In the rows, 128 means zero.
The rows of X fall into 4 groups, and each row is roughly a mix of its group's hidden directions.
X, 176 rows:
[[133 112 133 112 158 153 152 148 110 151  84 133 165]
 [155 152 139 112 155  89 127 148 153 143  87 145 136]
 [134  99 106 110 146 106 102 134 134  97 145  78 145]
 [136 146 134 141 123 145  98 149 159 107 143 151  76]
 [123 121 105 119 151 135 122 156  70 156 135 100 117]
 [138 132 142 140 180 101  91 122 137 145 150 106 105]
 [158 100 182 117 115 121 100 106 109 138 150 122 125]
 [122 160 138 132  86 132 162 145  89 157 115 143 125]
 [137 138 115 145  57 148 118 122 132 137 127 121  99]
 [168 166 132 137 160 102 111 155 131 125 105 119 102]
 [ 96 131 103 128 135 182 145 149 141 135 166 136 121]
 [145 130 100 144 106 125 125 155 181 108 152 143 152]
 [154 157 128 136  85  96 130  96 127 152 122  97 141]
 [107 106  92 123 178 138 149 140 154 118 142 122 155]
 [137 116 137 125 178 122 147 148 142 127  83 158 148]
 [107  90 115 131 128 131 143 153  99 156 119 137 178]
 [107 122 132  87 105 128 139 154  85 134 126  85 130]
 [126  97 173  89 111 122 107 136 104 138 142 102 147]
 [136 139 114 110 117 125  86 171 116 100 142  89 117]
 [194 131 122 163 148 113 128 114 121 135 132 152 134]
 [110 125 141 109  91  93 138 126 154  99 132 149  87]
 [122 101 156 114 128 108 102 180  96 150 124 129 142]
 [100 136 108 153 123 148 119 109 107 139 182 139  99]
 [124 145 104  88 138 150 139 153 103 109 148 105  89]
 [138 110  97 127 162 135 157 146 106 137 112  78 141]
 [112 126  90 140 133 114 120  82 106 131 153 135  86]
 [ 82 101 123 109  90 122 145 166 144 118 140 144 126]
 [132 135 141 117 131  83 116  83  78 137 117 127 129]
 [100 115 128 118 107 163 141 155 166  96 154 144 142]
 [144  97 150 114 135 113  87  90 151 123 116 137 162]
 [108 113 120  88 132 169 128 129 111 149 101  85 131]
 [111 157 144 129 113 127 110 156 139 136 189 121 105]
 [134 132 184 115 115 110 115  80 119 118 145 149 129]
 [125 142 141 139  81 175 135 116 103 130 106 129 161]
 [114 143 154 152  82 146 113 155 123 128 157 163 122]
 [165 119 156 161 175 135 110 142  95 127 119 132 129]
 [135 127 135 113 111 108 166 156  95 160 131  87 116]
 [157 146 126  99 153 122  95 126 123 114 152 173 103]
 [171 129 143 144 134 140 118 158 156 139  81 142 146]
 [148  97 125 101 155 161 140 148 168 130 162 130 138]
 [131 108  92  96 106  95 104 126 148 126 151  91 130]
 [143 127 130 115 177  92 114 135 143 104  99 108 100]
 [137 148  92 121 194 142 136 121 139 124 133 136 105]
 [105 141  84 132 138 172 145 152 122  96 149 119 118]
 [113  78  99  93 143 109 159 135 145 121 110 132 139]
 [121 124 174 135 136 163 127 140  96 120 160 166 120]
 [124 150 125 137  70 149 122 111 117 112 127 172 139]
 [112 134 114 124  86 134 153 128  67 151 122 121 129]
 [178 108 111 135 154 125 146  94 120 137 101 139 157]
 [157 128 129 133 144 105  84 181 131 136 135 148 110]
 [111  96 110 139 143 119 124 170 171 130 118 100 153]
 [152 172  97 122 164 139 126 159 102 134 117 134 107]
 [119 111 119 102 136 121 117 108 109 144  61 138 143]
 [101 110 100 105 144 135 125 138 155 102 182 141 127]
 [ 81 116  68 126 128 129 146 113 120 135 139 108 138]
 [179 130  94 121 110 147 149 128 106 111 112 119 162]
 [145 149 163 160 130 111 134 138 106 131  76 152 122]
 [116 125  87 141 121 169 137 158 154 146 151 158 125]
 [149 102 100 153  89 120 122 152 143 142 121 141 170]
 [103 148 143 184 108 153 141 145 128 117 103 151 120]
 [145 173 129 146 154  94 121 154 121 142  93 119 106]
 [ 71 146 106 143  99 131 155 134 159 123 113 139 134]
 [127 143 157 154  85 130 103 145 124 134 157 170 120]
 [160 138 140 146 178 119 116  81 125 153 119 123 128]
 [145 136 130 183 128 127 169 136 138 125 137 170 115]
 [152 133 131 125  94 120 129 174 123 132 155 111 175]
 [112  94 144  93 128  86 114 106 114 147 143 102 147]
 [136 108 111 119 166 143 141 154 127 154 128 128 185]
 [142 114 144 121 157 106  68 113 142 160 134 139 132]
 [164 129 145 135  72 109 114 141 122  98 148 144 119]
 [128 115  97 103 102 149 134 150 156  94 148 104  98]
 [ 89 102 117 103 142 137 125  97 138  83 102 122 118]
 [ 96 100  75 152 120 137 149 115 112 115 125 101 139]
 [107 115  95 138 167 119 135 126 174  97 120 134 103]
 [ 95  85 139 132 158 107 133 149 137 160 120 115 160]
 [151 125 146  92 183 121 130 131  87 121 130 133 116]
 [101 107 146 147  97 112 136 109  98 160  97 119 157]
 [126  75 128 135 142 123 124 112 121 135  74 125 157]
 [140 163 147 144 100 155 123 171 148 136 114 149 102]
 [145  85 131 140 127 154 131 145 132 142 103 161 173]
 [120 118 113 113  84 140 109 113 105 183 133 113 138]
 [132  88 129 100 105 153 114 115  97 141 148 104 163]
 [144 140 166 152  94 103 133 109 121 128  82 150 123]
 [ 91 142 100 156 131 133 139 117 171 105 138 150  99]
 [155 130 146  99 145 105 108 157  81 144 118 105 117]
 [146 103 110 156  99 107 136 159 128 130 124  80 152]
 [129 143 161 123 121 137 120 151  83 109 154 148  86]
 [127 139  82 119  86 110 145 134 132 121 153  90 148]
 [100 100 128 118  91  97 135 118  90 123 113  92 133]
 [123 167 160 141  94 148 102 120 115 141 169 139 120]
 [116 126 145 101 111 114  96 157  99 170 142 100 114]
 [120 117 109  89 169 134 119 148 102 123 165  99 132]
 [156 136 126 142 124  84 136 129 151 154 180 138 119]
 [127  98 165 114 144  90 123 136 166 148 115 128 158]
 [120 159 157 116 152 122  83  92 126 152 139 109 113]
 [154 139 106 122 139 108 123 151 172 104 119 100  90]
 [140 159 145 100 160 140 159 103 100 100 124 118 102]
 [111 114 154 115 184 139 139 106 137 135  86 138 135]
 [154 145 147 134 153 159 124 102 120 150 164 169 136]
 [103 127 146 138  95 146 123 115 112 113  73 161 128]
 [153 136 161 125 110 131 137 136  76 160 128 121 163]
 [159 140 163 110 122 147 135 144  80 114 104 128 157]
 [ 95 102 126 152 116 121 153 133 106 148  91 146 166]
 [135 100 163 134 129  99 147 147 148 101  84 124 151]
 [111 138 111 142  94  89 159 129 135 110 122 165  97]
 [110 134 110 134 100 168 161 155 172 117 127 142 121]
 [162 122 151 159  81 124  99 115 115 133 113 147 104]
 [ 98 135 124  84 133 119 106 151 160 156 163 115 133]
 [183 104 105 144 144  96 147 109 130 134 109 142 145]
 [158  99 152 114 143 100 103 160 150 159 117 109 140]
 [166 130  98 115 149 123 176  92 132 136 118 121 148]
 [141  92 146  99 142 140 134 118  80 107 158 107 128]
 [151 121 134 144 113 150 151 101 116 135 109 185 152]
 [135 119 110 128 171  93 141 123 147 140 134  74 122]
 [137 142 156  98 125 117 157  97  88 112 102 101 119]
 [112 159 127 120  77 159 143 122 104 139  94 142 131]
 [107 131 148 119  88 171 100 134 102 115 110 153 142]
 [147 116 175 131  86 101 122 136 107 129  92 118 120]
 [112 101 107  86 177 137 157 111 138 123 113 130 132]
 [127  85 134 116 162 127 124 114 177 105 140 105 143]
 [ 81 136 145  82 129 126  91 133 135 122 142 140 100]
 [149  94 106 154 132 122 110 105 142 108 169 130 164]
 [130  88 113 139 106 143 176 135 130 137 117 126 172]
 [143 171 106 176 105 146 116 128 126 136 162 138 130]
 [136  95 117 119 151 130 143 121 183 101 117  97 144]
 [ 60 130 100 113 123 128 143 121 133 127 148 101 117]
 [188 128 116 143 164 114 131 120 131 146 163 128 139]
 [ 81  80 131  94 150 125 123 142 143 126 127 151 123]
 [141 111 141 147  88  88 105 107 153 150 100 118 136]
 [101 165 130 151  82 147 146 125 110 125 156 147 111]
 [146  94 160 108 152 111 136 124 100 146 119  99 164]
 [120 155 159  92  99 121 123 139 108 153  92 133  99]
 [133 152 133 127 131  85 100 116  84 149 108 114  99]
 [118 111 105 133 137 155 107 115 188 100 143 142 132]
 [162 151 129  98 150 115 104  99 126 131 147 172 112]
 [101 121 104 111 133  96 112 170 155 141  99 101 128]
 [123 112 131 160 115 101 106 180 124 143 126 162 147]
 [ 89  80 159 103 132 118 123 108 113 135 143 129 155]
 [171 138 124 142 139 143 140 111 138  88 143 175 115]
 [135 157 150 152  81 139 104 115 105 120  96 151 127]
 [105 123 162 152 103 152 102 139 114 121 116 179 123]
 [ 92  94 117 168 117 148 141  91 127 105 144 124 145]
 [131 129 140 151  90 177 149 163 115 131 120 137 102]
 [119  98 134  87 166 130 120 137 117 140 118  79 116]
 [130 111 151 118 135 135 142 112  74 104 105 134 169]
 [126 111 169 117 125  86 141  93 109 110  96 139 137]
 [129 167 130 129 117 149  82 129 155 136 169 137 108]
 [123 133 131 153 139 119 141 131 199 133 159 121 116]
 [114  91 102  86 151 137 148 121 128 119  97 102 151]
 [143 116 191 135 158 122 111 156 102 139 122 132 131]
 [149 100 138 125 129 111 155 145 106 156 161  85 148]
 [169 104 121 117 129 126 155 143 129 100 125  80 155]
 [143  93 141  95 173 119 127 147 153 141 104 104 137]
 [117 154 104 154 144 111 159 152 132 168 125 106  97]
 [152 100 117 128 104 127 125 141 102  89 173 152 143]
 [147 113 136 138 106  83 137 101 104 132  79 121 134]
 [135 130 130 129 180 107 134  81 138 153 113 100 126]
 [114 115  99 173 127 111 115 157 129 152 146 163 153]
 [118  95 157  90 159 134 121 101 116 150 102 105 138]
 [106 120  93 146 109 155 106  95 153 100 147 153 134]
 [139 112 155 137 105  78 124 150 106 135 104 137 163]
 [106 161 155 129  95 148  81 127 106 116 108 124 114]
 [175 124 120 169 132  87 151 113 139 144 127 146 129]
 [ 85 136 148  95 105 139 120 136 104 135 135 150  85]
 [111 132 131 125  91 136 128 112  78 174 142 109 136]
 [163 144 110 109 106 109 104 141 168 123 120  86 117]
 [115 151 142 125  88 142 122 106 152 105 120 108  79]
 [144 144 174 144 116 106 118 107 128 165 103 163 124]
 [159 120 133 152 128 137 167 142 147 142  79 158 130]
 [134 152 119 168 119 152 117 103 163 155 135 166 120]
 [151 177 124 170 110 123 145 153 110 138 100 127 124]
 [110 154  80 118 144 109 124 133 128 121 168 109  94]
 [154 138 137 102 116 102 104 175 144 126 151  96 144]
 [ 96  85 126 114  83 124 115 165 126 117 113 130 144]
 [104 137 125 120 151  90 112 146  90 164 117  98 114]
 [154 165  95 151 175 142 127 121 122 153 143 125 117]]
One row of each group comes first, with its name. Which group is each row after those in?
[ 74 117 143 106  92 150 104 150 120 120 117 110 135]
Y
[128 111  90 119 140 138 163 125  70 116 120 110 124]
D
[103  93 112 110 169 131 116 113 163  94 118 118 115]
K
[142 143 130 112 101  83 140 165 117 121 102  97 148]
H

[142 121 132 173 141 101 131 106 126 124  70 133 117]
Y
[147 111 152 118 185 100 118 152 139 148 115 128 151]
D
[168 151 122  89 139 100 112  92 126  96 138 126 124]
D
[139 109 103  94 124 164 147 130 110 100 101 158 152]
Y
[135  70 107 134 117 111 161 141 137 128 108 148 156]
Y
[ 79 129 129 126 119 167 143 107 131  82 130 147 123]
K
[117 137 145 114 142  81 114 148  82 151 144 103 131]
H
[176 144 127 142 114 127 135 122 134  94  90 137 166]
K
[128 138 136 133 170  95 152 123 141 125  86  90 116]
K
[149 144 150  73 133 107 118 119  85 130 142 122 113]
D
[127 109 121 111 151  92 116 113 140 153 127  69 139]
Y
[107 131 152 140 159 159 150 152 126 108 116 178 123]
H
[120 174 141 143 141 152  99 104 121 119  88 155 132]
K
[153 142 139 155 102 115 123 167 161 105 144 158 149]
H
